One hidden rule gives every row of this table a label. Here are some rows, each with its label.
tensor([-1.003, -0.168, 3.100, -0.561, 2.070, 1.642, 0.629, -0.137,
        -0.915, -1.811, 1.901, -2.950, -2.232, 1.726, 0.613, 3.407,
        -1.602, -0.571, 0.909, 1.231, 1.575, -5.252, -1.704, -0.211,
        -3.112, -0.835, 2.037, -0.582, 0.213, 1.306, -3.111]) 0
tensor([0.464, 0.895, -0.777, 0.498, -1.032, 1.203, 0.447, 0.779,
        -1.179, -2.016, -0.024, 2.425, -0.457, -0.698, -0.667, 0.843,
        -0.678, 1.004, -0.185, -0.849, 0.068, 1.917, 0.664, -0.096,
        -1.755, 0.905, -2.036, 0.066, 0.200, -2.991, 1.556]) 4
tensor([0.408, -0.762, 1.747, -0.101, 2.171, -0.866, 0.392, 0.551,
        0.208, -0.275, 0.782, 1.352, 1.383, -2.095, 0.662, -1.205,
        3.060, 0.094, 0.728, -0.399, -0.357, 0.916, 0.770, 0.165,
        -0.359, 0.833, 0.272, 0.327, -0.130, -0.517, 0.765]) 3
tensor([-0.953, 1.193, -3.367, 0.566, -0.710, 0.777, 1.056, -0.099,
        -3.676, -1.401, 0.332, 0.944, -0.705, -0.791, -1.392, 1.006,
        -1.695, 0.777, 1.125, -0.063, -0.239, 1.489, -0.681, 0.157,
        -2.361, 0.571, -1.374, -0.015, 0.512, -0.620, -2.282]) 2
tensor([-0.487, 0.729, -3.656, -0.097, -0.309, -0.217, -0.159, -0.356,
        -2.219, -1.535, -0.418, -0.246, 0.619, -0.954, -1.295, -0.267,
        -0.725, -0.766, -0.776, -0.598, -0.478, 2.539, 0.052, -0.117,
        2.870, -0.643, -1.420, 0.467, 1.278, -3.770, 1.677]) 2
tensor([-0.057, 0.631, 0.669, -0.037, 0.550, -0.143, -0.004, 0.201,
        -1.615, -0.319, 0.136, -1.261, 0.080, -1.066, -0.156, 1.044,
        -0.421, 0.106, -0.405, 0.026, 1.074, -2.260, -0.019, 0.520,
        -2.845, -0.190, -0.590, -0.478, -0.007, 0.194, -0.506]) 3
tensor([0.689, -0.595, 1.242, 0.184, 0.008, -0.245, -0.891, 0.011,
        0.963, 1.475, -0.192, -1.087, 0.696, 0.474, 1.067, -1.001,
        3.055, -0.175, -0.610, 0.410, -0.302, 0.846, 0.968, 0.129,
        0.288, -0.714, 1.001, 0.235, -0.308, 0.065, 0.779]) 0
tensor([-0.723, 0.763, -2.516, 0.163, -0.389, 0.325, 0.713, -0.294,
        -1.289, 0.360, 0.323, -1.691, -0.943, 3.169, -0.015, 1.905,
        -2.584, -0.413, 0.319, 0.036, 0.762, -2.165, -0.833, 1.204,
        -1.154, -0.926, -0.610, -0.493, 0.922, -1.699, -1.474]) 2
tensor([-1.276, 0.711, -0.274, 0.698, 0.459, 0.581, 0.894, -0.068,
        -0.455, -1.946, -0.368, -1.093, -1.110, 1.259, -1.515, -0.257,
        -1.253, -0.956, 1.118, -0.350, 1.342, -1.074, -0.683, 0.132,
        -0.926, -1.532, -0.673, 0.021, 1.270, -0.226, -0.051]) 4
tensor([0.055, -0.691, -1.095, 0.980, 2.369, -0.588, -0.309, 0.210,
        3.104, -0.504, -0.561, 0.348, 1.041, 1.006, 0.612, -0.315,
        0.916, -1.600, 2.342, -0.071, 0.064, 0.967, 0.120, -1.206,
        0.068, -0.817, -0.763, 0.953, 0.970, 0.860, -0.324]) 1
tensor([-0.336, -0.790, 1.676, -0.581, 0.968, -0.893, -0.701, 0.339,
        4.253, -0.655, 1.199, -2.386, -0.178, 1.034, 0.858, 3.187,
        0.412, -0.672, -0.589, 0.767, 0.310, -0.240, 0.223, -0.132,
        -1.812, -0.308, 1.277, -0.163, -0.492, 2.667, -1.161]) 0
tensor([0.648, 0.589, 2.500, -0.644, -1.539, 0.826, 0.248, 0.198,
        0.141, -0.166, 0.163, -0.059, 0.975, 1.659, 0.762, 0.536,
        -0.381, 0.776, -0.529, 0.406, 0.105, -1.906, 0.722, 0.731,
        -0.067, 0.184, 3.016, -0.619, -0.104, -1.337, -0.634]) 0
tensor([0.098, 0.403, 0.802, -0.274, -0.465, 0.837, 0.322, 0.358,
        2.355, -1.273, 1.208, 1.775, 0.222, -2.643, -0.079, 1.964,
        -0.167, 0.312, 0.195, 0.661, -0.474, 0.621, -0.007, -0.139,
        -2.227, 0.910, 0.474, -0.677, -0.418, 0.747, -2.673]) 3
tensor([-0.237, -0.585, 1.620, -0.706, 0.201, 1.202, -0.882, 0.098,
        2.544, 1.243, -0.206, 0.887, -0.526, -0.893, 1.419, 0.563,
        -0.092, -0.448, 0.376, -0.128, 0.533, -0.412, 0.089, -0.182,
        -0.118, -0.480, -0.410, 0.067, 0.311, 0.024, -0.737]) 4
tensor([0.602, -0.529, 0.849, 0.171, 2.045, -0.337, -0.348, -0.177,
        1.903, 0.489, 0.747, 0.468, 0.278, -0.600, 0.336, 1.529,
        0.570, -0.423, -0.179, 0.337, -0.306, -0.024, 0.708, 0.124,
        -1.142, 0.812, 0.111, 0.294, -0.501, 1.484, -2.216]) 3
tensor([0.053, 0.160, 1.251, 0.486, 1.108, 2.127, 0.297, 0.013,
        0.976, -0.965, 1.206, 0.712, -0.418, -3.070, -0.348, 1.689,
        0.861, 0.180, 0.674, 0.595, 0.690, 0.755, -0.540, -0.391,
        -2.621, -0.098, -0.021, -0.381, -0.122, 3.103, -1.586]) 3
tensor([-0.179, -0.408, -2.967, 0.419, 0.294, -1.759, -0.120, 0.252,
        -0.443, 0.087, -0.670, 2.169, 0.637, 0.807, 1.113, -1.042,
        1.511, 0.089, -0.209, -1.198, -0.391, 2.408, 1.293, -0.518,
        1.918, -0.492, -1.524, 0.304, -0.551, -2.071, 1.537]) 2
tensor([-0.173, 0.319, -2.173, 0.597, 0.723, 0.050, 0.080, -0.065,
        -2.380, -1.151, -0.180, 0.874, 0.186, -1.110, -1.238, -1.698,
        -0.045, 0.729, 0.749, -0.575, -0.758, 1.533, 0.862, -0.467,
        0.685, 0.512, -1.542, -0.228, 0.476, -1.209, -1.783]) 1
tensor([0.097, 0.195, 2.067, -0.801, -0.036, 0.975, 0.871, -0.320,
        1.659, 0.711, 2.041, -3.171, -1.480, 0.330, 0.745, 4.570,
        -1.562, -1.106, -0.202, 1.803, 0.666, -3.050, -1.049, 1.177,
        -1.741, -0.683, 2.364, -0.546, -0.959, 3.905, -2.945]) 0
tensor([-0.485, -0.415, 2.201, 0.495, 0.677, 0.496, 0.237, 0.309,
        -0.018, -2.392, 1.776, -1.591, -0.183, -2.426, 0.850, 1.509,
        -0.371, -0.304, 1.198, 0.825, -0.651, -1.363, -1.061, 0.455,
        -4.021, -0.461, 0.687, -0.154, 0.086, 4.032, -2.918]) 3
tensor([-0.217, -0.805, 1.828, 0.723, 0.726, 0.288, 0.082, 0.572,
        1.152, -0.905, 1.072, 0.519, 0.447, -0.586, -0.092, 0.966,
        0.366, 0.772, 0.702, 0.132, -0.484, 3.029, 0.700, -0.439,
        -0.933, 0.784, -0.381, -0.379, -0.817, 2.355, -0.972]) 4
tensor([-0.576, 0.513, 1.932, 0.600, 0.155, 1.682, 0.950, 0.520,
        -1.291, -1.549, 2.188, 0.612, 0.051, -1.357, -0.202, 3.063,
        -2.135, -0.038, 1.030, -0.073, -0.725, -1.343, -0.689, 0.243,
        -3.146, -0.224, 1.901, -0.608, -0.108, 2.921, -1.796]) 0
tensor([0.576, -0.248, 0.539, -0.078, -0.479, -0.032, 0.601, 0.044,
        0.035, -0.400, 0.978, -0.787, -0.061, 1.065, -0.208, 0.636,
        -1.139, 0.168, -0.356, 0.624, -0.152, -0.172, 0.221, -0.515,
        -0.090, 0.404, -0.275, -0.040, 0.145, 0.042, 0.411]) 4
tensor([-0.227, 0.081, -2.011, 0.499, -0.555, -0.489, 0.002, 0.274,
        -0.494, -0.394, -0.187, 2.379, 0.285, -0.853, 0.208, 0.958,
        0.505, -0.110, -0.569, -0.584, -0.646, -0.867, 0.459, -0.988,
        1.002, 0.317, -1.943, 0.471, 0.599, -0.998, 0.218]) 1
tensor([-0.312, -0.609, 0.125, 0.561, 2.403, 0.960, 0.060, 0.572,
        0.902, -1.794, 0.443, 0.027, -0.431, -0.458, 0.836, 1.344,
        1.674, -0.554, 1.651, 0.411, 0.490, -0.138, -0.481, -0.348,
        -0.547, -0.365, 0.193, -0.292, -0.039, 1.648, -0.407]) 0
tensor([0.217, -0.397, 3.396, 0.198, 0.224, 1.121, 0.100, 0.428,
        3.041, 0.000, 1.817, 1.253, -0.033, -1.992, 0.434, 0.483,
        -0.348, -0.500, -0.697, 1.170, -0.390, 0.570, -0.330, 0.659,
        -3.186, 0.042, 1.682, -0.731, -0.888, 2.812, -2.003]) 3
tensor([-2.174, 1.380, -0.327, 0.860, 0.813, 1.295, 0.689, -0.306,
        -3.868, -2.156, 1.040, -1.211, -1.972, 1.412, -0.612, 3.500,
        1.019, -1.936, 1.961, 0.004, 0.528, -3.283, -1.947, -0.257,
        -2.723, -0.812, -0.557, -0.385, 1.666, 2.321, -2.343]) 3
tensor([0.276, 0.327, -1.457, 0.503, -1.261, -1.420, 0.364, 0.173,
        1.416, 0.429, -0.719, 5.525, 1.332, -2.642, -1.036, -1.284,
        2.910, 1.051, -0.253, -1.003, -0.877, 4.095, 1.070, -0.467,
        0.368, 1.873, -1.284, 0.177, 0.111, -2.065, 1.902]) 1
tensor([-0.559, 1.038, -2.090, 0.578, 0.397, 0.517, 0.661, 0.587,
        0.255, -0.993, 0.463, 1.160, -0.345, -0.845, -0.974, 0.023,
        1.289, 0.676, 0.330, -0.514, -0.848, 0.634, 0.164, -0.073,
        0.152, 1.156, -1.238, -0.125, 0.025, -0.389, 0.289]) 2
tensor([0.036, 1.181, 1.946, -0.631, -2.364, 2.516, 2.033, -0.551,
        -2.292, -1.527, 1.469, -0.080, -1.255, -0.466, -1.432, 4.437,
        -2.010, 1.012, -0.714, 0.769, -0.181, -1.577, -0.546, 1.077,
        0.698, 0.584, -0.140, -0.471, -0.563, 0.277, -0.643]) 4
tensor([0.045, -0.116, -0.571, 0.250, -0.722, -0.582, -0.016, -0.263,
        0.223, 1.363, -1.132, -1.941, 0.661, -0.315, 0.684, -1.807,
        -0.491, -0.028, -0.964, 0.003, 0.598, 0.260, 0.277, -0.040,
        -0.169, -0.061, 0.854, 0.200, -0.305, 0.549, 0.714]) 5
tensor([-0.425, 0.554, -1.378, -0.023, -0.798, -0.532, 0.629, -0.357,
        -1.124, 1.135, -0.438, -1.215, -0.513, 0.818, -0.305, 0.668,
        1.364, 0.056, -0.673, -0.029, -0.140, -0.335, 0.275, 0.210,
        0.479, 0.067, 1.311, 0.170, 0.504, -2.723, -0.782]) 5
tensor([0.099, 0.916, -0.090, -0.011, -2.549, 0.844, 1.228, 0.185,
        -1.830, -1.109, 0.642, 2.935, -0.320, -2.244, -1.377, 2.397,
        -2.464, 1.799, -0.494, -0.020, -1.771, 1.626, 0.677, 0.232,
        -1.549, 1.208, 1.683, -0.949, -0.700, -1.685, 0.282]) 0
tensor([-0.456, 0.910, -0.109, 1.010, 0.338, -0.268, 0.919, 0.481,
        -0.693, -3.595, 0.743, 1.375, -1.462, -2.915, -1.843, 0.581,
        -1.479, 0.599, 1.322, 0.320, -0.224, -0.831, -0.722, 0.172,
        -1.461, 0.570, 0.392, -0.499, -0.566, 0.736, -1.173]) 0
tensor([0.232, -0.854, 1.160, 0.253, -0.415, 0.590, 0.077, 0.336,
        3.098, 0.420, 0.271, -2.592, 0.603, -2.567, 0.129, -0.702,
        2.160, 0.957, 1.031, 0.194, -0.597, 0.377, 0.614, -0.001,
        -1.194, -0.374, 0.614, -0.234, -0.191, -1.627, -0.075]) 3
tensor([0.100, -0.086, 1.445, -0.508, -1.060, 0.492, 0.346, -0.318,
        -2.334, 1.307, -0.276, -0.126, -0.259, 1.424, -0.103, 1.359,
        -0.559, -1.356, -0.547, 0.109, 0.069, -0.692, 0.027, -0.099,
        -0.565, -0.157, -0.160, 0.734, -0.422, -0.100, 0.373]) 4
tensor([0.489, -0.999, 2.783, -1.079, 0.318, 0.168, -0.652, -0.404,
        1.576, 2.841, 1.061, -4.551, 0.187, 2.434, 1.380, -0.144,
        -0.436, -1.666, -0.784, 0.958, 0.443, -3.679, -0.088, -0.162,
        0.729, -0.963, 2.296, -0.113, -0.815, 2.294, -0.853]) 0
tensor([0.590, -0.600, 0.096, -0.131, -1.250, -2.171, -0.871, 0.101,
        -0.117, 1.537, -0.408, 1.121, 1.508, 0.662, -0.082, -2.252,
        1.129, 0.332, -0.627, -0.447, -0.148, 0.489, 0.805, 0.671,
        1.767, -0.596, 0.532, 0.593, -0.082, 0.404, 2.374]) 2
tensor([0.168, 0.892, -0.789, -0.369, -0.800, 0.078, 0.136, 0.021,
        -2.523, 0.736, -1.299, 0.510, -0.029, 4.131, -0.705, -1.362,
        -1.560, 0.625, -0.434, 0.189, 0.347, 0.105, 0.333, 0.337,
        3.609, -0.119, 1.015, 0.294, 0.129, -1.667, 0.596]) 2
tensor([-0.124, 0.684, -0.821, 0.319, -1.547, 0.780, 0.752, 0.269,
        -0.902, -0.729, 0.553, 0.744, -0.647, -2.838, -0.120, 1.004,
        -2.018, 0.705, 0.166, 0.222, -0.842, 0.727, 0.059, 0.379,
        -1.608, 0.198, 0.167, -0.885, -0.328, 0.718, -2.136]) 0
tensor([-0.668, 0.228, 1.044, -0.157, -0.473, 0.830, 0.174, 0.290,
        1.204, -1.523, 1.361, -0.422, -0.542, -0.847, -0.943, 1.181,
        -0.402, 1.596, -0.890, 0.933, -0.820, -0.141, 0.132, 0.276,
        -2.558, 1.285, -0.531, -0.392, -0.535, -0.394, -1.518]) 3
tensor([0.218, -0.073, -1.819, -0.600, -0.364, -0.855, -0.403, -0.540,
        -2.230, 1.070, -0.312, 0.196, 0.088, 0.230, 1.205, -0.273,
        -0.343, -1.183, -0.380, 0.137, 0.778, 0.068, -0.614, 0.106,
        0.704, -1.085, 0.155, -0.026, 0.149, -1.306, 1.504]) 2
tensor([0.124, 1.018, 2.239, -0.741, -1.025, 0.657, 0.338, -0.575,
        0.114, -0.037, 1.869, 0.466, -1.170, 0.423, -0.244, 2.766,
        -2.590, 2.019, -0.728, 0.104, -0.403, -3.580, -0.521, 0.138,
        -0.353, 0.320, 0.874, -0.555, -0.576, 1.175, -0.798]) 3
tensor([0.871, -0.675, 0.467, -0.340, -0.224, 0.370, -0.304, -0.610,
        1.191, 0.942, 1.479, -3.092, 0.343, 2.640, 0.490, -0.340,
        0.427, -0.676, -0.841, 0.780, 0.615, -1.554, -0.597, 0.351,
        -0.021, -0.272, 2.112, -0.601, -0.708, -0.171, 0.236]) 5
tensor([-0.812, 0.986, -5.821, 0.938, -1.439, 0.213, 0.311, -0.241,
        -1.107, -2.716, -0.614, 3.445, 0.657, 0.272, -1.636, -2.065,
        -0.152, 1.096, -1.181, -1.751, -1.264, 0.696, 0.772, -0.062,
        2.605, 1.252, -2.866, 0.496, 0.649, -3.923, 3.777]) 2
tensor([-0.134, 0.945, 0.242, 0.604, -0.918, 1.408, 0.093, -0.684,
        -4.726, -0.170, -0.847, 0.362, -1.509, 0.599, -1.097, 1.389,
        -2.094, -0.917, -0.557, -0.128, -0.025, -2.734, -0.282, 0.625,
        0.874, 0.700, -1.279, -0.424, 0.189, -2.267, 0.146]) 1
tensor([-0.086, 0.553, 1.681, -0.133, -1.155, 0.227, 0.367, -0.955,
        -0.445, -1.333, 1.219, -2.437, -0.180, -0.513, -0.838, 2.376,
        -1.627, 1.508, -0.809, 0.130, 0.104, -1.920, -0.123, 1.000,
        -1.687, 0.372, 0.159, -0.633, -0.236, 0.667, -2.242]) 3
tensor([1.375, -0.552, 0.976, 0.248, -0.586, -1.682, 0.007, 0.118,
        2.981, 0.918, -0.741, -0.007, 0.663, 0.005, 1.570, -0.339,
        -1.146, -0.857, -0.409, -0.091, 0.419, 1.771, 0.041, 0.068,
        1.946, 0.709, 1.814, 0.081, -0.398, 1.288, 0.799]) 2
tensor([-0.145, 0.351, -2.437, -0.794, -0.764, -1.017, 0.423, -1.034,
        -2.114, 2.259, -1.366, -1.563, -0.851, 3.297, -1.045, 0.536,
        -1.565, -1.010, -0.986, -0.523, 0.517, -2.323, -0.785, 0.651,
        1.072, -0.588, -0.253, -0.142, 0.370, -3.352, -0.828]) 2
tensor([0.460, 1.331, -3.015, 0.047, -1.378, -0.071, 0.321, 0.061,
        -0.715, -0.784, -0.218, 3.117, 0.139, 2.041, -1.466, 0.704,
        -0.006, 1.423, -0.029, -0.437, -0.741, 0.844, 0.036, 0.234,
        -1.549, 1.504, -0.857, 0.350, 0.367, -2.719, 0.298]) 2
tensor([0.398, 0.441, -3.305, 0.127, -2.999, 0.796, 0.345, -0.369,
        -3.968, -0.389, -0.507, 0.121, 0.731, -1.017, -2.536, -1.177,
        -1.005, 1.489, -1.262, -0.201, -0.729, -0.675, -0.373, 0.498,
        0.474, 1.108, -0.495, 0.268, 0.122, -2.916, 0.330]) 2
tensor([-0.238, 0.456, 3.967, -0.281, 0.357, 1.704, 0.478, -0.196,
        1.024, 0.980, 0.058, -2.479, -0.456, 1.327, -0.799, 0.929,
        -1.609, -1.339, 0.605, 1.077, 0.441, -3.968, -0.490, 0.176,
        -0.594, -0.634, 0.504, -0.357, -1.247, 1.287, -1.222]) 3
tensor([0.087, -0.507, 1.666, 0.119, -0.086, -1.132, -0.302, 0.277,
        1.808, 0.073, -0.576, -1.801, 0.985, -0.195, 0.457, -2.315,
        0.312, 0.473, 0.351, -0.285, 0.181, 2.773, 0.778, -0.941,
        -0.092, -0.270, -1.032, 0.077, -0.159, 1.695, -0.281]) 4
tensor([-0.988, 0.245, -0.583, 0.639, 0.734, 1.039, 0.803, 0.288,
        0.391, -0.306, -0.066, -0.296, -0.972, -2.968, 0.043, -0.112,
        0.395, -1.136, 0.508, 0.204, 0.744, -2.489, -0.425, -0.664,
        -0.050, -0.232, -0.689, 0.259, 0.312, 2.739, -1.546]) 1
tensor([-0.519, -0.301, -0.952, 0.957, 0.776, 0.172, -0.160, 0.184,
        -0.771, -0.493, -0.435, -0.464, -0.159, -1.911, 0.065, -0.564,
        1.957, 0.311, 0.037, -0.226, 0.186, 1.809, 0.180, -0.579,
        1.781, 0.180, -0.694, 0.108, 0.626, 2.912, 2.741]) 1
Here are more rows. What is the label of each one?
tensor([-0.422, 0.213, -0.449, 0.811, 0.520, -0.609, 0.046, 0.959,
        0.439, -0.164, -0.465, 0.053, 0.491, -2.323, 0.148, -0.076,
        0.862, 0.644, 1.008, -0.132, -0.496, 1.896, -0.007, -0.069,
        -0.212, 1.088, -1.404, 0.543, 0.175, -1.722, 0.895]) >> 1
tensor([-0.094, -1.058, 4.904, -1.480, 0.443, 0.856, -0.279, 0.295,
        3.105, 0.645, 0.183, -4.886, 0.074, -0.671, 0.976, 1.860,
        0.308, -1.136, 0.841, 0.915, 0.710, -2.585, -0.558, -0.449,
        -1.628, -0.401, 3.278, -0.267, -0.757, 6.771, -3.709]) >> 0
tensor([0.495, -0.026, -0.606, -0.950, -0.757, -0.544, 0.356, -1.054,
        -1.894, 1.597, -0.993, -2.054, -1.234, 4.308, 0.107, -0.588,
        -3.020, -0.545, -1.005, 0.326, 0.190, -2.952, 0.792, 0.702,
        2.403, -0.511, 2.016, -0.030, -0.045, 0.088, 3.137]) >> 2
tensor([0.289, 0.157, 0.988, 0.012, -0.612, -0.335, -0.101, -0.272,
        0.370, 1.223, -0.025, -0.468, 0.685, 1.970, 0.876, -0.299,
        2.083, -0.513, -0.653, 0.295, -0.199, 2.876, 0.366, -0.259,
        -0.096, 0.046, -0.180, -0.044, -0.832, -1.245, 1.894]) >> 4
tensor([-0.269, 0.628, -3.491, -0.447, -1.899, 1.454, 1.297, -0.161,
        -1.237, -1.235, 1.163, 1.623, -0.703, -2.855, -1.573, -0.349,
        -1.515, 0.890, -0.279, -0.380, -0.094, 2.908, -0.470, -0.257,
        -0.477, 0.648, -0.142, -0.290, 0.297, -1.031, -2.170]) >> 2
tensor([0.710, 0.490, -1.429, 0.084, 0.491, 0.093, 0.428, 0.004,
        0.368, -1.256, -0.421, 1.243, -0.093, -3.868, -0.213, -0.799,
        2.141, 0.723, 0.641, -0.113, -1.736, 1.578, 0.941, -0.291,
        -0.029, 0.663, -2.338, -0.046, 0.304, -1.594, -0.243]) >> 1
tensor([0.723, -0.493, 2.262, -1.371, -1.355, 0.353, 0.090, -0.774,
        1.515, 3.386, -0.528, -6.374, -0.801, 4.254, 0.852, 1.604,
        -5.233, -1.844, -1.073, 1.319, 0.658, -5.012, -0.629, 1.698,
        -0.073, -1.027, 3.891, 0.182, -0.188, 2.400, -0.199]) >> 0
tensor([-1.055, 0.415, -2.984, 0.414, -0.911, -1.427, -0.546, -0.881,
        -3.085, 0.175, -3.124, 0.255, -0.463, 3.612, -0.349, -1.618,
        0.384, -1.616, -0.626, -0.997, 0.824, -2.256, -0.350, 0.034,
        4.522, -1.954, -0.605, 0.769, 0.867, -3.898, 3.826]) >> 2
tensor([-0.075, -0.251, 1.717, -0.176, 0.849, -0.290, 0.179, 0.612,
        -0.706, 0.411, -0.425, 0.934, 0.222, -1.712, 0.103, 0.147,
        0.395, 1.763, -0.214, -0.077, -0.401, 1.379, 0.423, -0.245,
        -0.553, 1.099, -0.577, 0.240, -0.053, 0.883, -0.531]) >> 4
tensor([-0.948, 0.906, -7.123, 1.293, -0.536, -0.596, 0.315, 0.104,
        -2.255, -1.983, -0.503, 3.442, 0.030, -0.174, -0.885, -2.240,
        0.497, 0.312, 1.019, -0.659, -0.220, 1.874, 0.209, -0.996,
        2.136, -0.157, -3.490, 0.575, 1.661, -3.707, 1.242]) >> 2
tensor([-0.073, 0.378, -0.437, -0.805, 0.163, 0.717, 0.442, -0.149,
        1.125, 0.193, 0.857, -0.675, -0.228, -0.442, -0.576, 0.310,
        -1.549, 0.464, 0.200, 0.496, -0.495, 1.021, 0.101, 0.684,
        -1.464, 0.580, 0.905, -0.581, -0.284, 1.557, -0.311]) >> 0
tensor([-0.620, 1.474, -0.089, 0.676, 0.439, 1.224, 0.663, 0.155,
        -1.324, -1.045, 0.417, -0.003, -0.904, 0.215, -1.605, 2.285,
        -1.523, 0.317, 0.575, -0.070, 0.076, -1.908, -0.873, 0.071,
        -2.926, 0.093, -0.809, 0.116, 0.621, 0.496, -1.904]) >> 3
tensor([0.582, -0.108, 1.939, 0.280, -0.521, 0.709, 0.028, 0.219,
        4.701, 0.939, 0.714, 0.649, 0.086, -1.781, 0.937, -2.066,
        1.340, 0.268, 0.050, 0.027, -0.109, -1.366, 0.114, -0.111,
        -2.371, 0.137, 1.755, -0.514, -1.181, -0.208, -1.286]) >> 0
tensor([0.027, -0.012, 1.330, -0.316, -0.957, 1.773, 1.293, -0.248,
        -0.760, -0.796, 0.999, -1.126, -0.872, 0.595, -0.789, 3.003,
        -1.275, 0.453, -0.726, 0.724, -0.409, -2.753, -0.452, 1.247,
        -3.117, 0.062, 2.521, -1.256, -0.737, 2.270, -1.149]) >> 0
tensor([0.673, -0.421, -0.089, -1.069, -1.365, -0.053, -0.153, 0.126,
        1.586, 1.004, -0.983, -3.784, 0.161, -1.691, 1.757, -0.053,
        0.770, 1.360, -0.536, 0.029, 0.136, -2.520, 0.649, 0.376,
        -0.210, 0.434, 1.308, -0.296, -0.712, 2.324, -0.144]) >> 5
tensor([-1.103, 1.122, -1.130, 0.363, -1.035, 0.407, 0.441, -0.227,
        -6.817, 1.272, -1.619, -2.860, -1.838, 5.394, -0.571, 1.653,
        -2.627, -2.627, 0.296, -0.575, 1.424, -4.191, -1.734, 0.494,
        1.293, -1.736, -1.137, -0.140, 0.813, -2.451, -1.156]) >> 1
tensor([-0.084, 0.899, 0.013, 0.861, 0.394, -0.478, 0.583, -0.058,
        -1.352, -1.422, -0.867, 1.473, -0.019, -3.376, -1.511, 1.837,
        -2.254, 0.619, -0.104, -0.246, -0.792, 0.938, 0.047, -0.396,
        -1.971, 0.656, -0.505, -0.815, 0.072, 0.255, -1.067]) >> 3
tensor([0.094, -0.520, 0.940, 0.705, -0.055, 0.149, 0.874, 0.926,
        2.181, -2.306, 2.358, 2.477, -0.343, -5.088, -0.292, -1.272,
        1.037, 2.082, 0.063, -0.175, -1.292, 2.887, 1.318, -0.883,
        -1.256, 1.791, -1.736, -0.589, -0.384, -1.794, -1.017]) >> 4
tensor([-0.071, 0.056, 0.985, -0.655, -0.381, 0.095, 0.109, 0.165,
        0.054, 0.161, 0.666, 3.065, 0.105, -1.211, -0.407, -2.236,
        -0.340, -0.431, -0.153, 0.163, -0.038, 1.233, -0.005, 0.517,
        -2.139, -0.198, -0.139, -0.209, -0.535, 2.347, -1.036]) >> 3
tensor([0.550, 0.568, -0.042, 0.411, 1.017, 0.743, 0.300, 0.739,
        2.323, -1.696, 1.134, 2.143, 0.669, -4.271, -0.744, -0.489,
        2.169, 1.992, -0.045, 0.416, -0.663, 0.633, -0.376, -0.981,
        -2.244, 1.867, -0.754, -0.302, -0.764, 1.940, 0.099]) >> 3
tensor([0.924, -0.596, -0.934, 0.054, -0.118, 0.679, -0.046, 0.442,
        1.127, 0.285, 0.266, 0.081, -0.198, -0.153, 0.394, 0.194,
        0.115, 0.415, -0.801, -0.286, -1.259, 1.121, 0.309, -0.590,
        0.871, 0.814, -1.422, -0.083, -0.228, -0.085, -0.933]) >> 1
tensor([0.301, -0.054, 4.165, -1.204, -0.590, 1.573, 0.318, -1.013,
        2.307, 1.169, 1.134, -4.455, -0.528, 1.984, -0.007, 3.644,
        -2.094, -0.438, -0.371, 1.231, 0.239, -7.470, -1.143, 0.961,
        -1.677, -0.810, 3.010, -0.921, -0.140, 1.431, -2.536]) >> 0
tensor([0.920, 1.106, -2.484, -0.972, -1.220, -0.264, -0.400, -0.396,
        1.688, 0.112, -1.095, -0.915, -0.031, 0.403, -0.054, 0.718,
        -2.918, 0.578, -1.817, 0.022, -0.597, -0.420, 0.279, 0.317,
        2.843, 0.526, 0.792, -0.016, -0.785, -0.734, -0.169]) >> 2
tensor([-0.208, 0.735, 0.637, 0.004, -2.033, 1.521, 1.358, -0.452,
        -2.447, -1.855, 1.249, 2.790, -0.762, -2.221, -2.025, 2.338,
        -5.217, 1.962, -1.708, -0.029, -0.998, 0.435, -0.247, 0.613,
        -0.419, 1.345, -0.382, -0.870, -0.690, 0.054, -1.254]) >> 4
The hidden rule looks at only part of the columns. Which column or columns, counting from 0, in order?
2 24 26
